Each row has a name. Each piece below is followed by the name of the row it came from, unless a question asks for something else. Each question is about the rows just above it. Places in a row count from 1.

[  0.0 -31.5 -13.7  -3.4  21.9   0.0  -6.1   0.0  47.7   0.0   0.0   0.0
 -35.7   1.7 -15.7 -28.7   0.0 -13.6] : z783
[-20.7   8.7  -1.7   0.0  -5.0  14.2 -18.1 -29.3 -24.6  14.2  16.5 -56.5
   0.0 -48.8   0.0  -4.4  -0.5  34.8] : z122
[  0.0 -31.5 -13.7  -3.4  29.0   0.0  -6.1   0.0  47.7   0.0   0.0   0.0
 -35.7   1.7 -15.7 -28.7   0.0 -13.6] : z225
[ 39.5  37.9 -13.7  -3.4   4.1 -10.4  -5.9 -87.4  -7.2  -6.6 -20.9 -37.5
 -13.9   5.0   0.0 -13.2  -3.1  -2.0] : z637
Which value appears more than once in z225?
[0.0]
[  0.0 -31.5 -13.7  -3.4  21.9   0.0  -6.1   0.0  47.7   0.0   0.0   0.0
 -35.7   1.7 -15.7 -28.7   0.0 -13.6] is in which row?
z783

[ -6.7  -0.8   1.6 -95.6] = z969
[ -4.7  -4.7  -4.7 -10.4] = z122
[ -6.6   8.2 -23.7   5.5] = z846
[ -6.6   8.2 -17.4 -12.4] = z930
[-6.7 -4.8  1.6 11.0] = z772
[-6.7 -0.8  1.6 -8.5] = z654
[ -6.6   8.2 -17.4  40.0] = z225
[  8.2 -23.7   5.5] is in which row?
z846
Places of [-4.7] in row z122:
1 2 3

[  8.1   5.6  16.0  12.4   3.5  -2.9   4.8  -0.3   4.3 -32.9   6.6  18.2
  -7.6 -17.0] -> z969
[-11.4  -9.4 -10.2  -7.5  12.8 -11.1   3.2  14.8 -21.6  17.2   9.8  -4.0
  -9.3  -2.0] -> z397
[  5.1   4.4  -5.9  -4.9   6.5  10.5  18.2 -69.8  31.0  26.2  -6.0   6.4
  18.9 -32.2] -> z637
[ 38.2  -3.8  42.7   8.0 -21.3 -26.0  -8.6  21.8   9.4  -1.7   5.1  69.7
  14.5 -14.5] -> z122
[  6.8  13.4  11.7  -5.6  -1.7  -3.8 -13.5 -19.0  19.4 -39.8   3.5  21.3
  11.0 -41.4] -> z225
[14.4 53.4  7.5 19.7  3.3  5.7 10.3 -1.2 61.5 16.8 -4.9 20.0 41.5 11.1] -> z783
[-19.9  11.7  -0.3  -8.1   9.4   7.1 -22.5  -1.2 -17.9 -21.1   6.3 -18.0
   3.4 -18.0] -> z654
[-19.9   6.4 -33.8 -14.1   6.2   7.6   1.9  -9.5   2.6   2.1  -5.4 -25.7
  26.6   9.0] -> z772
[-38.9 -33.9 -11.0  -6.7  -6.8  10.0  -5.4  10.0 -46.3 -19.8 -29.3 -29.9
 -28.0   8.0] -> z673
Repeated in z654:
[-18.0]
Places of [-18.0] in row z654:
12 14
At which places does z673 hold [-19.8]?
10
The row with [-1.7  5.1 69.7 14.5] is
z122
Shuffled z673 with one entry gone: [-29.3 -29.9 -38.9   8.0 -11.0  -6.8  10.0 -19.8 -28.0  -5.4 -33.9 -46.3
  10.0], missing
[-6.7]

[-90.3 -64.6  66.6  82.3  87.4 -64.4  66.8] = z930
[-47.1  74.4  56.7  79.7  85.8  89.4  74.5] = z637
[-94.3  29.0  48.2 -46.5  57.1 -55.9 -46.4] = z122
[ 16.5  21.5  88.7 -90.3 -64.4  87.4  66.8] = z673
Where do [-64.4  87.4  66.8] appear?
z673
find: [-90.3 -64.4]
z673
Places of [29.0] in row z122:
2
Which entry of z637 is missing from [ 74.5  89.4  85.8 -47.1  56.7  79.7]?
[74.4]
The row with [56.7 79.7 85.8] is
z637

[-56.5  67.0 -28.0 -56.5 -56.5] : z397
[ 15.0  40.4  31.3 -39.2   4.5] : z122
[-45.4  60.0  76.1  92.4  -4.8] : z772
[ 71.3  16.4 -42.2 -43.8 -20.9] : z654
[ 15.0  40.4 -65.0 -39.2   4.5] : z846
[ 64.5  84.8  26.2  63.9 -18.2] : z930
[ 73.6 -10.6  28.3  28.3  28.3] : z637
[ 73.6 -10.6  77.1  75.0 -41.0] : z225
Where do [60.0 76.1 92.4] appear?
z772
Which value appears more than once in z397?
[-56.5]
find: [ 31.3 -39.2]
z122
The value that z637 holds more than once:
[28.3]
find: [ 31.3 -39.2   4.5]
z122

[-45.7  -2.2 -16.0  -3.8 -49.4  -9.3  -5.3  14.3 -15.8  -3.2  78.9] -> z673
[ 25.8 -31.5 -10.1  82.6  18.4  13.1 -56.3  -9.0   3.9  15.7 -33.7] -> z637
[ 19.6  -3.7 -35.1 -21.9  -1.7  40.0  65.8  47.4  33.7 -18.8  -9.1] -> z969
[ -1.7  -3.7  65.7 -21.9 -35.1  19.6  40.0  65.8  33.7 -18.8  -9.1] -> z930
[  7.3   7.2  -3.3   7.3   7.3 -24.3   7.3 -61.9  32.2   5.2   7.3] -> z654
[ 24.8  -1.3 -12.0  80.8  15.1  12.4 -59.5 -12.0   5.3  10.1 -35.2] -> z122
[ 25.8 -31.5 -10.1  82.6  18.4  13.1 -56.3  -9.0   3.9  15.7  49.5] -> z772
[-25.9  14.7   5.6 -18.7 -55.4  15.2  -7.9  30.6 -38.9  -2.8  75.3] -> z397
[ -7.1  16.2 -26.5 -53.6  13.1 -15.7 -47.5 -57.5  -3.9 -77.7 -12.8] -> z846
The value that z654 holds more than once:
[7.3]
Repeated in z122:
[-12.0]
Which entry of z846 is missing from [ 16.2 -53.6  13.1 -26.5  -3.9 -15.7 -47.5 -12.8  -7.1 -57.5]?
[-77.7]
[ 65.8  40.0  19.6 -35.1 -21.9  65.7  -3.7  -1.7] is which row, read backwards?
z930
Shuffled z930 with one entry gone: [ 40.0 -18.8  19.6  65.7  33.7  -9.1 -35.1  -1.7  -3.7 -21.9], missing
[65.8]

